[[-29.2 -30.5  46.6  -4.6  27.3]
 [ 11.7   7.3  17.4  10.3  -7.6]] ans = 10.3

[  0.2   1.7 -12.5 -25.5 -40.1 -46.4   5.2] ans = -46.4

[-30.1 -52.9  -6.3 -11.6 -27.1 -38.5] ans = -27.1

[-25.4   5.3 -54.0 -17.2  27.7] ans = -17.2

[-60.9  18.6  -9.0   2.6  -8.2 -40.1] ans = -8.2

[[ 21.8 -46.6  14.7  -2.4]
 [  5.2  -7.0  22.5  14.3]] ans = 22.5

[-50.8  16.9 -22.7  42.1  25.8] ans = 42.1

[ 62.0 -33.5  29.2 -39.8] ans = 29.2
---
[[  0.3 -55.2  11.3  43.8  27.0]
 [  8.9  -4.6 -35.1  41.9 -22.1]] --> 43.8

[-21.6  33.6  19.7 -51.5] --> -51.5

[ 54.5  -4.8 -10.0  58.8] --> 58.8

[-27.9 -57.1 -27.1  40.3] --> 40.3

[[-11.8 -15.2   4.6  10.0  16.3 -19.5]
 [ 22.6 -37.5  11.2  14.2   2.1 -46.6]] --> 10.0

[ 15.4 -31.9 -23.3 -54.7] --> -54.7

[ 1.9 46.8  9.7 51.7  3.2] --> 51.7

[[ -6.0  11.4  14.7  22.4  13.8 -39.7]
 [-15.5 -13.5  28.1 -11.7 -51.6 -34.3]
 [ -0.8 -12.5  -1.6   6.6 -18.4  12.3]] --> 22.4

[ -7.0 -50.9  31.0  29.4  39.4] --> 29.4

[[ 42.9 -47.3  16.9  18.2 -15.2 -44.6 -18.9]
 [ 30.0  46.5  50.1 -32.6 -37.0   7.3  58.6]] --> 18.2
---
array([[4979, 6458, 4074, 3063, 6345, 4406, 4429],
       [6319, 4864, 7808, 6372, 4267, 5547, 6445]]) -> 7808, 6458

array([[-25,  -2,  33,  17],
       [  5,  -8, -30,  23]]) -> 33, 23

array([[ 19, -30,  34,   5,  11,  37,   7],
       [ 24, -15,  26,  13,  19,  18, -13]]) -> 37, 34

array([86, 38, 85, 80, 22, 66]) -> 86, 85

array([ 26, -22,   9,   0,  -3,  16, -29]) -> 26, 16

array([-34,  28,  -4,  -2, -26, -18]) -> 28, -2
---
[[  0.3 -13.9  17.9   2.1  16.9  -7.6 -43.7]
 [-14.8  11.5  49.2   7.4   6.3  31.7   1.3]
 [ -0.7  -8.5  14.7  12.2  19.8   1.2 -19.6]]	-7.6

[[ 22.9 -36.2   3.5 -14.5   5.3]
 [-34.0 -16.9  33.6  12.2  44.0]
 [-15.1 -35.5  20.1  32.0  -0.9]]	-14.5

[[  2.4  -7.4 -30.7 -24.2  33.4   7.8 -60.3]
 [-32.1  11.0 -42.8   1.8  52.9 -31.7 -37.0]
 [-45.7  -0.8  28.0 -11.6 -21.3 -12.5  13.9]]	7.8

[[ 50.4 -30.4 -31.8  42.0 -33.1  38.6  17.5]
 [-31.9   0.0   0.8 -43.6  -0.9 -25.3 -12.6]
 [ -1.5  13.8  10.4 -21.4  17.2 -17.0 -38.6]]	38.6

[[-51.3  30.1  32.6  18.5 -10.6   2.9  20.7]
 [ 29.0  22.0  15.8  22.9  -1.6  -2.3 -15.7]
 [ 11.6  33.1  -8.2  49.9 -36.8  -9.0  18.2]]	2.9

[[-16.3 -46.7  12.8  19.7  -8.2 -10.2 -27.3]
 [-28.3  22.6 -36.7 -38.1  -5.0  29.6  43.2]
 [  9.4 -34.1 -28.4  -5.7  -0.2  19.3  -5.0]]	-10.2
---
[ 44.0 -34.1 -53.8   7.0  54.1  -3.2 -36.9] -> 7.0, 54.1

[-22.1 -13.7 -34.6  56.2  -7.7] -> -34.6, 56.2

[-54.7   6.7  11.2  -6.9  14.8  35.3  -4.7] -> -6.9, 35.3

[ 22.1  21.6  52.9 -27.3 -25.9] -> 52.9, 52.9

[-43.4  13.6   1.4  -0.5 -45.2  18.3 -36.1] -> -0.5, 18.3

[[ 58.6 -44.1   8.1  34.7 -60.7]
 [ 28.8 -52.0  -8.7  28.1  -5.6]
 [ 18.1 -29.2  61.3  52.4 -58.7]] -> -8.7, 61.3

[ 17.5   8.8 -14.5 -22.6 -62.7] -> -14.5, 17.5

[[ 41.8   6.7 -43.1  46.3  43.9 -40.4  42.0]
 [  1.4   0.9  -2.6 -14.5  -9.0  -8.7   4.9]
 [ 27.3  56.9  31.3  17.9 -27.4 -14.1 -35.6]] -> -14.5, 56.9
---
-1.0	1.8	0.4	0.9	-0.4 -> 1.8, 0.9
-74.52	-104.77	162.08	-165.83	-101.85 -> 162.08, -74.52
-7.5	-1.2	2.9	3.7	-4.2	14.3	-11.5 -> 14.3, 3.7
-133.571	-10.258	19.743	36.240	-99.667	139.222	24.932 -> 139.222, 36.240
-0.325	8.393	-6.176	-10.278	-9.061	17.028 -> 17.028, 8.393
4.2	14.7	8.8	4.4	-11.4	2.3 -> 14.7, 8.8
-8.504	-63.207	-141.753	-188.223	152.650	49.316	-96.939 -> 152.650, 49.316
0.006	0.021	-0.104	-0.033	0.061	0.102	0.064 -> 0.102, 0.064
